Here are some points, one per row:
array([ 1.2,  0.4, -1.3,  0.5,  0.4,  0.5, -0.3, -0.3, -1.0, -2.7, -0.6,  2.8,  0.3, -0.3,  0.5,  1.5, -0.6, -2.0, -1.1, -1.7, -0.4,  0.8, -0.6, -0.4])
array([ 0.6, -0.5,  0.5, -0.1,  0.0, -1.1,  0.7, -0.7, -1.4,  0.0, -0.2, -0.2,  0.3, -1.1, -2.3,  1.5, -4.2,  0.4, -0.1,  1.6, -1.2, -0.2, -0.7,  0.6])
array([ 0.5, -0.8,  0.0,  2.0, -0.5, -1.1, -0.1,  0.0,  0.2,  0.4,  3.3, -0.6,  0.5,  1.7,  0.3, -0.5, -0.5,  2.2, -0.8,  1.9, -1.0,  0.2,  2.0,  1.5])
array([-0.6,  0.6, -0.3, -0.7, -0.2,  1.3, -0.9, -0.8, -0.9,  0.4, -0.2, -0.5, -0.2,  2.0, -0.3, -0.7,  0.4,  1.6,  0.2,  0.4, -0.5,  0.2,  0.4,  0.6])
array([ 0.6,  0.9, -0.2, -0.2, -0.8,  0.1,  0.4, -1.4, -0.9, -0.7, -1.1, -1.1,  1.3, -0.6,  0.9, -1.2,  0.6, -0.5, -0.4,  0.3,  0.4, -0.5,  1.0,  0.8])
array([-1.2,  0.9,  0.3, -0.2,  0.6,  1.3, -0.4, -0.9,  1.4, -0.2, -0.5, -1.1, -1.9, -0.3,  0.1, -1.1, -0.2,  0.7, -0.4, -1.3,  3.6,  1.0,  2.5, -0.5])
array([ 0.4,  0.0, -0.5,  0.2, -2.0,  0.4, -0.3, -3.5,  0.3,  0.2, -0.8, -0.8, -0.4,  0.0, -0.1, -0.9,  1.7,  1.6,  0.4, -1.0, -0.2,  0.7, -1.2,  0.5])
array([ 0.1,  0.7,  2.0, -0.2, -2.6, -1.2,  1.4, -0.1,  1.1, -1.8,  0.1,  1.5,  1.0,  0.4,  0.2,  0.3, -0.8,  0.2, -1.0,  1.9,  0.9, -1.0, -1.0, -1.3])
array([-0.7, -0.5, -0.8,  1.0, -1.4, -0.2,  0.5,  0.0,  0.5,  2.5,  0.4,  0.9,  1.0,  0.4, -0.9,  0.9, -0.4, -0.1,  0.0, -2.0,  0.6, -0.5,  0.2, -2.9])
array([ 0.9, -0.1,  1.5, -1.3,  1.1, -0.5, -1.6,  0.2,  0.7, -0.2, -1.0, -0.3,  0.3,  0.2,  0.5, -0.4,  1.5,  0.2,  0.1, -0.6, -0.9,  1.3,  0.2, -1.0])
array([ 0.1, -0.5,  1.2, -1.0,  2.1,  0.9,  1.0, -0.1,  0.7,  1.5,  0.1, -0.8,  0.6,  0.2,  0.2, -1.0, -0.2,  0.1, -0.2, -0.5,  0.2, -0.7,  1.2,  1.3])
array([-0.8, -0.8,  0.0, -1.0, -0.7,  0.3, -0.7,  0.3, -0.5,  0.7, -0.6,  0.3, -0.3,  0.8, -0.9,  0.1,  0.3, -0.7, -0.1,  0.5,  1.0,  0.4,  0.9, -0.5])
array([ 0.4,  2.5, -0.5,  0.6,  0.8,  2.4,  1.6, -1.8,  0.4, -0.2,  0.1, -0.1,  2.3, -1.3,  0.6, -0.3,  0.5, -0.6, -0.7,  1.6,  0.1,  0.4, -0.5, -0.9])
array([ 0.2,  0.7,  0.5, -1.2, -1.3,  2.2,  1.0,  0.8,  0.6, -0.2, -1.5, -1.9,  0.0, -0.6,  0.9,  0.7, -0.3,  1.1,  2.6,  0.4, -0.6,  0.1,  0.3,  2.0])
array([ 1.4,  0.3, -0.8, -0.4,  1.9, -0.6, -0.4, -0.9,  0.4,  0.7,  2.3,  0.5, -1.3,  0.1,  0.3,  0.3, -0.3, -0.3, -1.5,  0.7, -0.9,  0.5,  0.6, -0.2])
array([ 1.0, -0.2,  0.2,  0.2,  0.6,  1.2, -0.4,  1.2,  1.4,  0.2,  0.3,  3.2, -0.9, -0.4, -0.6, -0.2, -0.1,  0.5,  0.8, -2.1, -0.3, -0.5,  0.2, -0.6])
array([ 0.7, -1.6, -0.8,  1.2,  0.1, -0.9, -0.9, -0.5, -0.7,  0.2,  1.4, -0.4, -0.4,  0.9,  0.0,  0.1,  0.8, -0.3, -0.4, -0.9, -0.3,  0.8, -1.1,  0.1])
array([ 0.2, -1.7, -0.9, -1.2, -0.5,  1.8, -0.2,  0.8,  0.1, -0.8, -0.7, -0.4, -0.1,  0.3,  0.9, -2.4, -0.5, -0.1,  1.1,  3.0,  0.3, -0.9, -0.8,  1.5])
array([ 1.4,  0.7, -1.0, -0.8, -0.3, -0.3,  0.5, -0.5, -1.0,  0.0,  0.7, -0.9, -0.7, -0.3, -0.3,  1.3,  0.4, -0.2,  1.4, -0.7, -0.3, -1.1, -0.2,  1.7])
array([-0.7,  0.4, -0.2, -1.0,  0.2,  0.1,  0.6, -0.3, -0.9, -0.2, -2.1, -0.3,  0.2,  1.5, -0.2,  0.6, -0.1, -0.3, -1.2,  0.0, -1.0,  0.3,  1.2, -0.3])
array([-0.4, -1.3, -0.4,  0.0, -0.2,  0.0,  1.3,  1.0, -1.3,  0.3,  0.8, -0.5, -0.2,  1.9, -0.9,  3.1,  0.6, -0.1,  0.0, -0.1,  0.7, -1.0, -1.1, -1.1])
array([-0.3, -1.1,  0.5,  0.0, -0.3, -0.1, -0.6,  0.3, -0.7,  0.2,  0.4,  0.5,  0.4, -0.2, -1.5, -1.1, -0.4,  1.5, -0.9, -0.2,  0.0,  1.1, -0.8,  1.6])
array([-0.2,  0.0, -1.8,  0.5,  0.7, -0.1,  0.7, -0.9,  0.0, -1.3, -1.4,  0.9,  1.3, -1.5,  0.9, -0.4, -2.2, -0.3,  0.8,  1.3, -1.4,  0.6, -0.5, -1.4])
array([ 0.4, -1.3, -0.2,  1.0, -0.7, -1.9, -0.8,  0.3,  1.6, -0.7,  3.1, -2.1, -0.8, -5.3, -0.4,  0.0,  0.8,  0.7, -0.2,  0.5, -0.8, -1.4, -0.5,  0.1])
array([-0.7,  1.4, -0.5, -0.3,  0.4, -2.2, -0.1,  0.5, -0.7,  0.7,  0.5,  0.0, -0.3,  0.3, -0.6, -0.3,  0.7, -0.1,  1.5,  0.7,  2.2,  1.2,  0.0,  2.6])
array([-0.6, -0.4,  5.2,  0.2,  1.2, -0.5,  0.8, -1.2, -1.4, -0.4,  1.1,  0.2, -0.3, -0.3, -0.5, -0.7,  0.6,  0.4,  1.2,  0.4,  0.1, -0.4, -0.5,  0.7])
array([-1.7, -0.1, -0.8,  0.7,  1.0, -0.4,  0.6,  1.3,  0.8, -1.2, -1.0,  1.4,  0.5, -0.8,  0.8,  0.4,  0.2,  1.0, -0.6, -0.4,  0.0,  0.2, -1.0, -2.5])
array([-0.2, -0.4,  0.6, -0.5,  0.7, -1.3,  0.7,  0.2, -0.2,  1.0, -0.6, -0.8,  1.5,  1.2,  0.0, -1.1,  0.8, -0.8,  0.2, -0.5,  0.4,  1.1,  0.2, -1.3])
array([ 1.3, -0.3, -0.3, -0.4, -1.3,  0.7,  0.0,  0.9, -1.6,  0.0, -0.4,  0.5, -0.4, -1.2,  0.2,  0.7, -0.7, -0.5, -1.0, -0.5,  1.0, -0.3,  1.3, -0.9])
array([ 0.0,  0.4, -0.4,  0.7, -0.1, -0.1, -0.4,  0.2, -0.4, -1.4,  1.4, -3.9, -0.4,  0.8,  0.5, -0.8,  0.1,  1.8,  0.2,  0.0, -0.1, -0.4, -1.7,  0.2])
array([ 0.0, -0.8, -1.0, -1.3, -0.7, -0.7, -0.4,  1.6,  2.6,  0.1, -1.3,  1.1,  0.1,  0.1, -0.6, -0.3,  1.9, -0.1,  0.3, -2.0, -0.1, -0.2,  1.0,  0.7])
array([-0.9,  1.1,  1.3,  0.3, -0.8,  2.0, -1.3,  0.5, -0.4, -0.8,  1.6, -0.5,  1.0,  0.1,  0.6, -0.4, -0.1, -0.3,  2.6, -0.4,  0.9,  0.2,  0.7,  1.1])
Along one direction, these points spread out more than along any other. Take the direction at right angles to it along which they spread out most. Then take the direction at right angles to both along which they spread out most. Go by this last direction. Where along it does each point below lie, from 0 to 99? 50 is the average, and the first point above lies past it. One standard deviation of the points above along it is 16.
array([ 0.4, -1.2, -0.1,  0.2,  0.2,  0.1,  1.3, -0.9, -0.6, -0.3,  0.4,  2.4, -0.5, -0.5,  0.7, -0.1,  0.9, -1.4, -0.6,  0.1,  0.3,  0.4,  0.4,  0.5]) -> 49
array([-0.5, -0.7, -0.6,  0.0,  0.3, -0.4, -0.3,  0.1,  0.7, -0.5,  0.0,  0.8,  0.5,  1.6, -0.2, -0.6, -0.8, -0.4,  0.4,  0.1, -0.4,  1.5,  0.0, -0.3]) -> 49
array([-0.7,  0.0,  0.0,  0.2,  0.6,  0.2, -0.8,  2.3, -0.1,  1.4, -1.6,  0.4, -0.7, -1.1, -0.8,  0.5,  0.2,  0.1, -1.2, -2.0, -1.0,  0.2,  0.7,  1.4]) -> 32
array([-2.9,  0.6, -0.6,  0.2, -1.5,  0.1, -0.9,  1.3, -0.4,  2.4, -0.6,  0.3, -0.6, -1.0, -0.5, -0.3,  0.4,  0.9,  0.0, -1.0, -1.3,  0.7,  0.2, -1.8]) -> 34
array([-0.6, -0.4,  1.6,  0.3,  0.0,  0.0, -1.9, -0.1, -0.5,  0.4, -0.4, -0.6,  0.0,  0.6,  0.2,  2.9,  0.2, -0.3, -0.6, -1.2,  0.0,  0.8, -0.7, -0.1]) -> 37
array([ 0.8,  1.4, -1.0, -0.3,  1.7, -0.5,  0.4, -1.1,  1.1,  0.1, -1.3,  1.2,  1.7, -0.8,  1.3,  1.3, -0.2,  0.1, -0.8,  0.9,  0.1, -4.4,  0.0, -1.1]) -> 68
array([ 1.0,  1.2,  0.1, -0.9,  0.5, -0.6,  0.3,  0.6,  0.9,  0.4, -0.5,  1.6, -2.0,  0.0,  3.5,  0.2, -1.2,  0.2, -0.1, -0.4,  0.4,  1.2, -1.2, -0.4]) -> 53
array([-0.5, -0.3, -1.1, -0.8,  0.3, -0.2, -1.0,  0.2, -0.9, -2.0,  0.6, -0.9, -0.1,  1.2, -1.6,  0.4, -1.0, -0.7,  0.8,  0.6, -0.3, -1.1,  0.0, -0.1]) -> 55
array([ 1.2, -0.6,  0.6,  3.1,  0.6, -0.4, -0.4, -0.3,  0.4, -0.2, -2.1,  0.0, -1.8,  0.8, -0.2, -0.5,  1.0, -1.0,  0.5,  2.6,  0.3, -0.4, -0.1,  0.7]) -> 55
array([-0.3,  0.7,  0.5, -0.7, -0.5,  0.7,  0.1,  1.8,  0.1,  0.9, -0.4, -1.1, -0.2,  0.2, -0.5, -0.3,  0.9, -0.6, -0.7,  0.0,  0.3,  0.2, -0.7, -1.0]) -> 45
array([-0.6,  0.8, -0.6,  1.3,  0.3, -1.3,  1.2, -0.1,  0.5,  0.9,  2.3, -0.5, -0.6,  0.6,  0.0, -1.3, -0.6, -3.4, -0.3, -0.1, -0.7, -1.1, -0.7,  0.3]) -> 42
